In the data rows, 50 means zero.
Here are some numbered points:
tensor([54, 58, 46, 57, 53, 56, 43, 33]) 0
tensor([54, 35, 44, 64, 47, 61, 54, 51]) 1
tensor([32, 50, 79, 39, 54, 47, 42, 54]) 2
tensor([56, 62, 55, 50, 40, 38, 41, 48]) 3
tensor([50, 42, 35, 62, 59, 80, 52, 56]) 4
tensor([43, 29, 54, 36, 42, 46, 33, 51]) 5
tensor([38, 32, 43, 37, 62, 34, 99, 28]) 6
tensor([52, 64, 58, 37, 37, 46, 32, 70]) 7
tensor([63, 34, 28, 47, 38, 38, 42, 69]) 8
tensor([38, 45, 43, 44, 38, 35, 55, 78]) 9
tensor([40, 52, 32, 52, 59, 61, 47, 49]) 10
tensor([28, 31, 41, 24, 18, 45, 65, 23]) 11
tensor([64, 41, 44, 73, 52, 44, 55, 75]) 12
tensor([58, 40, 19, 42, 49, 56, 23, 34]) 13
tensor([51, 51, 52, 64, 62, 60, 92, 26]) 14
tensor([58, 71, 58, 60, 55, 69, 46, 29]) 15
tensor([46, 44, 38, 53, 63, 66, 54, 43]) 16
tensor([48, 63, 51, 49, 42, 58, 23, 35]) 17
tensor([60, 46, 30, 67, 48, 60, 30, 40]) 18
tensor([92, 38, 60, 66, 53, 26, 42, 48]) 19
tensor([62, 47, 41, 48, 51, 61, 71, 54]) 20
tensor([39, 59, 48, 63, 47, 40, 50, 35]) 21
tensor([40, 36, 63, 49, 47, 56, 51, 43]) 22
tensor([38, 55, 53, 40, 45, 37, 29, 48]) 23
tensor([47, 59, 50, 54, 62, 36, 52, 24]) 24
tensor([37, 60, 61, 59, 49, 39, 40, 52]) 25
tensor([54, 37, 41, 42, 36, 58, 52, 69]) 26
tensor([34, 50, 23, 56, 70, 54, 52, 57]) 27
tensor([58, 51, 47, 52, 57, 65, 26, 31]) 28
tensor([44, 53, 47, 40, 60, 58, 32, 71]) 29
tensor([41, 75, 43, 16, 41, 61, 32, 45]) 30
tensor([23, 67, 50, 56, 22, 36, 33, 52]) 31
tensor([49, 53, 64, 51, 59, 55, 39, 27]) 32
tensor([63, 35, 28, 65, 42, 62, 53, 44]) 33
tensor([59, 57, 69, 49, 49, 58, 43, 54]) 34
tensor([63, 56, 27, 53, 96, 46, 39, 35]) 35
tensor([60, 59, 35, 46, 67, 67, 29, 44]) 36
tensor([40, 65, 60, 26, 65, 57, 74, 30]) 37
tensor([58, 33, 69, 36, 36, 34, 19, 42]) 38
tensor([55, 49, 45, 41, 61, 50, 29, 26]) 39
tensor([48, 54, 59, 42, 52, 47, 99, 37]) 40
tensor([44, 57, 33, 49, 43, 49, 47, 34]) 41
tensor([50, 56, 74, 60, 45, 36, 37, 32]) 42
tensor([44, 46, 50, 53, 40, 54, 46, 30]) 43
tensor([46, 43, 44, 38, 39, 43, 59, 46]) 44
tensor([41, 41, 30, 50, 47, 44, 66, 89]) 45
tensor([60, 53, 35, 71, 32, 58, 44, 43]) 46
tensor([31, 63, 48, 26, 37, 58, 38, 80]) 47
tensor([42, 61, 46, 43, 44, 28, 74, 52]) 48
tensor([36, 54, 32, 41, 32, 58, 31, 54]) 49
tensor([41, 53, 39, 59, 46, 59, 45, 59]) 50
tensor([39, 45, 33, 47, 47, 57, 35, 25]) 51
tensor([37, 45, 60, 55, 56, 32, 85, 52]) 52
tensor([76, 99, 44, 49, 38, 48, 40, 99]) 53
tensor([52, 53, 31, 49, 36, 52, 57, 43]) 54
tensor([52, 37, 53, 41, 55, 38, 53, 25]) 55
tensor([48, 49, 40, 53, 52, 52, 40, 30]) 56
tensor([58, 55, 41, 37, 58, 39, 85, 46]) 57
tensor([51, 79, 50, 53, 47, 42, 35, 61]) 58
tensor([52, 51, 61, 61, 55, 60, 35, 27]) 59
tensor([28, 49, 60, 45, 57, 69, 83, 84]) 60
Which three points above are nearest to each new point? Their numbers follow each, nearest first.
tensor([52, 44, 39, 58, 90, 49, 32, 42]) : 35 36 39
tensor([65, 46, 47, 60, 54, 62, 43, 54]) : 1 0 18
tensor([25, 55, 90, 32, 31, 36, 23, 50]) : 2 23 38
tensor([78, 52, 62, 11, 66, 45, 29, 34]) : 39 38 55
tensor([59, 30, 31, 46, 57, 62, 36, 33]) : 13 56 51
tensor([68, 60, 47, 46, 38, 69, 44, 58]) : 34 26 50
tensor([25, 46, 25, 42, 40, 47, 22, 49]) : 49 51 23
tensor([53, 45, 63, 37, 65, 47, 99, 43]) : 40 57 52
tensor([49, 58, 60, 40, 84, 36, 60, 88]) : 29 45 9
tensor([73, 46, 56, 47, 60, 60, 40, 66]) : 34 29 26
tensor([41, 37, 68, 65, 26, 27, 54, 81]) : 9 12 25
tensor([67, 45, 72, 61, 34, 85, 99, 99]) : 60 20 26
tensor([49, 53, 36, 50, 42, 62, 67, 38]) : 54 20 41
tensor([60, 33, 36, 42, 64, 56, 75, 88]) : 45 20 26
tensor([57, 40, 49, 58, 41, 58, 39, 76]) : 26 12 50
tensor([53, 66, 47, 16, 62, 58, 66, 18]) : 37 57 55
tensor([50, 58, 61, 50, 48, 48, 99, 99]) : 60 45 52
tensor([48, 31, 72, 48, 55, 46, 46, 47]) : 22 2 5
tensor([60, 24, 51, 36, 63, 38, 50, 35]) : 55 5 39
tensor([57, 38, 42, 36, 48, 57, 37, 47]) : 5 56 39
tensor([48, 51, 59, 27, 44, 33, 35, 38]) : 23 3 38
tensor([58, 40, 29, 20, 47, 17, 41, 60]) : 8 44 9
tensor([58, 37, 56, 58, 32, 76, 99, 99]) : 60 45 20
tensor([64, 44, 40, 28, 56, 60, 59, 45]) : 20 44 16
tensor([41, 36, 63, 67, 50, 38, 82, 34]) : 52 14 40
tensor([51, 28, 41, 40, 61, 54, 48, 67]) : 26 29 5
tensor([24, 28, 35, 54, 34, 32, 61,  4]) : 11 55 43
tensor([41, 35, 84, 43, 44, 54, 37, 83]) : 2 7 34
tensor([47, 51, 52, 57, 49, 65, 32, 80]) : 29 50 7
tensor([40, 50, 36, 73, 38, 52, 81, 77]) : 45 12 9
tensor([72, 47, 41, 50, 51, 51, 68, 38]) : 20 54 57
tensor([49, 56, 46, 35, 50, 45, 31, 47]) : 23 3 17
tensor([51, 87, 64, 93, 53, 56, 43, 19]) : 15 59 0
tensor([44, 86, 31, 47, 84, 72, 44, 31]) : 36 35 15
tensor([33, 81, 54, 69, 61, 25, 60,  6]) : 24 21 42
tensor([49, 46, 59, 74, 56, 44, 20, 26]) : 59 42 32
tensor([59, 60, 51, 57, 99, 59, 43, 36]) : 35 36 32
tensor([63, 63, 40, 61, 31, 31, 44, 39]) : 3 46 21
tensor([46, 54, 62, 38, 47, 59, 38, 31]) : 32 43 17
tensor([42, 54, 44, 74, 99, 43, 79, 28]) : 14 24 35
tensor([50, 49, 37, 34, 58, 50, 33, 45]) : 39 56 36
tensor([31, 54, 35, 48, 71, 58, 34, 47]) : 10 27 16
tensor([48, 54, 29, 68, 34, 54, 42, 36]) : 46 41 18
tensor([66, 57, 95, 43, 61, 72, 42, 48]) : 34 32 2
